In the rows, 128 means zero.
Each path below is one point turned by a fixed rotation once a step. After each direction that follows a path, write how fast that rotation turns it, in degrees a step (0 if it stays still).
Each turn is a multiple of 5 degrees from 10 to 175, or 0.
Each row of a path follows its step; steps can be skipped.
Path 1:
step 2: [134 127 123 132 142 135 121 131 122 134 133 122 133 125 128 133 130 131
 122 129 132 133 122 135 128 133 126 130 126 123 123 130 127 123 129 128
 129 123 126 130 120 122 134 125 127 125 126 118 125 125 121 143 133 131
 127 127 130 123 122]
step 9: [128 130 120 132 131 127 125 129 130 130 126 119 129 126 122 124 131 126
 129 133 140 126 128 123 125 120 125 128 125 130 130 131 118 131 122 129
 130 133 141 128 126 130 125 130 125 116 136 129 125 134 122 123 134 119
 136 117 127 128 124]
step 10: [124 126 124 129 121 126 124 133 128 139 137 130 125 132 128 137 124 126
 128 121 118 127 126 118 127 130 137 125 129 125 129 134 127 120 131 138
 125 125 127 130 132 127 129 134 136 125 128 127 126 136 120 131 122 131
 124 130 133 116 127]
step 11: [128 127 130 135 127 122 140 124 126 122 134 130 123 127 123 124 131 123
 128 126 124 132 122 135 127 119 131 124 138 129 135 127 131 135 124 125
 126 142 123 128 132 131 123 127 129 126 128 123 134 122 130 125 127 117
 135 122 135 122 125]
step 12: [130 128 135 135 126 136 128 133 129 118 142 133 130 133 130 136 120 118
 125 127 135 128 133 122 119 133 121 125 126 130 133 133 126 124 121 124
 129 125 128 122 128 126 131 132 122 128 127 136 130 131 131 132 128 138
 126 132 130 127 120]
step 19: [129 124 126 129 133 120 126 124 122 125 123 123 127 120 130 132 134 129
 119 123 127 128 132 133 128 134 125 128 129 128 126 130 117 123 128 119
 126 135 132 128 128 122 129 117 122 133 132 136 129 126 134 136 129 133
 139 127 142 130 127]
step 20: [127 129 122 123 129 131 130 123 133 126 125 126 124 129 121 124 116 126
 127 126 132 134 132 120 138 130 122 122 114 129 130 130 129 126 127 132
 124 126 121 119 127 118 130 126 127 133 135 130 123 127 121 131 137 125
 117 129 126 121 134]
step 21: [133 132 130 134 134 123 130 132 126 127 131 122 130 121 136 127 132 132
 126 139 125 134 121 134 135 128 141 125 124 133 124 126 124 133 132 133
 120 128 125 131 126 127 139 124 132 127 128 126 122 137 129 132 123 124
 124 124 134 136 121]
step 23: [119 120 125 133 136 142 136 128 131 129 132 129 135 127 127 126 125 131
 128 134 133 124 129 131 132 127 133 128 132 133 118 132 130 119 124 129
 124 128 132 136 125 133 132 143 135 131 126 129 134 127 132 127 129 119
 124 128 130 130 129]
[129 125 131 127 128 129 128 127 128 126 129 129 125 126 130 129 127 128
 129 127 126 126 128 125 128 128 129 130 130 130 130 129 129 127 128 128
 128 131 128 128 127 129 126 130 125 129 128 127 128 129 127 130 130 127
 130 131 129 128 128]	55
[127 128 126 128 125 130 127 131 127 128 126 127 129 127 130 129 126 126
 130 129 127 128 127 128 126 130 127 127 130 128 131 129 128 128 129 127
 127 124 127 128 127 125 129 128 128 129 128 127 129 127 126 130 128 128
 127 128 127 126 128]	175
[125 130 128 130 126 129 127 128 131 128 129 130 128 127 127 126 129 128
 129 128 125 130 127 127 126 127 131 127 132 127 127 127 128 126 127 129
 130 129 129 126 127 127 130 131 129 128 127 129 127 128 129 127 129 128
 129 127 128 128 128]	60
[127 126 128 128 126 130 130 126 130 130 126 128 129 129 127 128 129 129
 129 125 129 127 131 126 128 129 128 129 128 129 129 131 125 129 129 129
 127 127 130 130 128 128 129 128 128 130 127 128 126 127 129 129 128 128
 128 126 130 126 130]	110
[128 128 129 130 129 129 130 125 130 130 128 127 129 126 129 128 127 125
 127 129 129 129 126 126 127 128 128 127 128 130 127 130 130 129 127 127
 127 128 126 129 130 127 129 125 130 127 128 128 127 127 128 127 129 130
 127 130 129 128 125]	40
Path 2:
step 0: [128 124 134 125 128 129 138 134 122 132 126 134 129 138 132 130 136 125
 122 122 122 134 132 139 126 123 124 133 132 121 127 122 135 116 129 117
 131 128 133 127 136 135 124 123 122 129 126 127 131 130 128 128 124 121
 139 126 134 123 137]
step 5: [126 115 125 129 135 122 130 129 126 124 117 123 125 119 133 131 136 122
 130 127 129 131 129 139 131 121 131 132 132 119 124 128 121 125 116 129
 128 136 133 137 127 135 136 126 123 132 129 132 134 136 129 129 128 128
 135 133 135 124 128]
step 10: [119 124 133 126 132 119 122 132 125 129 135 129 128 131 130 133 143 122
 131 135 121 123 124 134 134 125 130 138 128 138 128 126 124 125 128 121
 130 131 131 127 135 124 131 138 124 124 129 130 130 138 130 125 125 124
 137 121 138 136 126]
step 13: [118 124 131 120 127 117 129 129 122 131 132 125 122 131 133 125 136 119
 125 129 122 118 129 131 133 122 125 132 137 134 126 133 128 130 126 121
 126 122 126 128 142 129 128 131 126 122 130 132 128 139 123 121 122 123
 138 126 135 123 132]
step 17: [123 126 126 124 128 118 136 131 124 128 123 125 138 129 130 135 140 126
 127 130 131 131 134 138 131 126 131 125 134 127 131 125 127 117 126 126
 132 132 136 132 127 133 146 124 122 134 129 136 124 127 134 124 122 125
 138 128 135 129 127]
step 21: [121 124 137 134 129 134 127 132 124 124 140 125 131 126 124 133 132 131
 126 136 118 125 132 136 131 115 134 133 133 123 128 121 127 131 132 126
 129 131 136 135 133 135 128 128 126 129 120 130 130 133 133 131 137 124
 131 126 141 122 125]
step 23: [127 127 128 128 130 120 130 128 128 128 123 125 133 125 126 131 140 121
 132 131 131 133 133 135 136 126 126 127 130 123 132 129 136 119 128 121
 133 131 136 132 133 131 137 121 122 135 126 134 126 129 136 116 120 124
 137 125 138 137 131]
step 25: [124 130 132 133 124 121 133 137 124 131 127 134 121 136 132 129 141 122
 129 128 130 125 131 129 121 114 117 136 140 130 124 130 127 123 125 127
 130 118 132 129 129 132 124 131 123 129 130 123 126 134 124 123 128 125
 135 128 136 119 131]
step 26: [124 133 135 126 121 119 137 129 132 130 125 115 127 127 133 134 133 125
 132 136 127 128 131 134 141 123 127 128 128 116 129 133 132 123 129 121
 126 132 133 128 133 134 129 128 132 127 122 131 129 130 134 121 117 128
 135 127 141 129 135]
[130 126 126 124 130 128 129 128 128 130 126 128 126 129 127 126 130 127
 125 127 129 125 129 128 128 127 127 127 129 127 127 127 128 126 128 127
 130 126 127 129 127 129 127 124 127 128 129 127 130 128 129 128 126 127
 128 127 126 129 127]	60
[128 130 132 128 128 129 130 128 129 129 128 129 127 127 128 131 129 131
 130 128 128 129 127 128 127 125 127 127 128 129 129 126 127 125 129 127
 129 126 128 126 126 128 128 129 128 127 126 126 130 128 128 132 127 128
 129 129 127 128 130]	100
[127 129 129 126 129 128 128 131 127 127 128 131 127 130 130 128 129 128
 128 128 128 128 127 129 127 129 126 130 127 128 126 130 130 130 131 127
 130 128 124 127 128 129 128 129 129 126 127 130 128 129 129 127 126 128
 127 128 128 130 130]	115
[125 124 127 127 127 130 128 128 128 129 130 127 127 127 130 127 127 128
 129 127 126 127 126 128 130 126 129 129 128 127 126 130 127 128 127 128
 129 129 128 128 130 126 129 127 127 126 126 128 130 132 127 129 130 128
 128 128 125 129 127]	130
[127 127 126 126 129 129 129 132 128 129 128 128 129 126 128 126 128 127
 130 127 129 128 127 126 127 127 129 128 127 131 128 127 127 127 128 126
 128 129 131 129 124 127 129 129 131 130 127 129 129 128 126 126 128 126
 127 127 129 129 129]	55
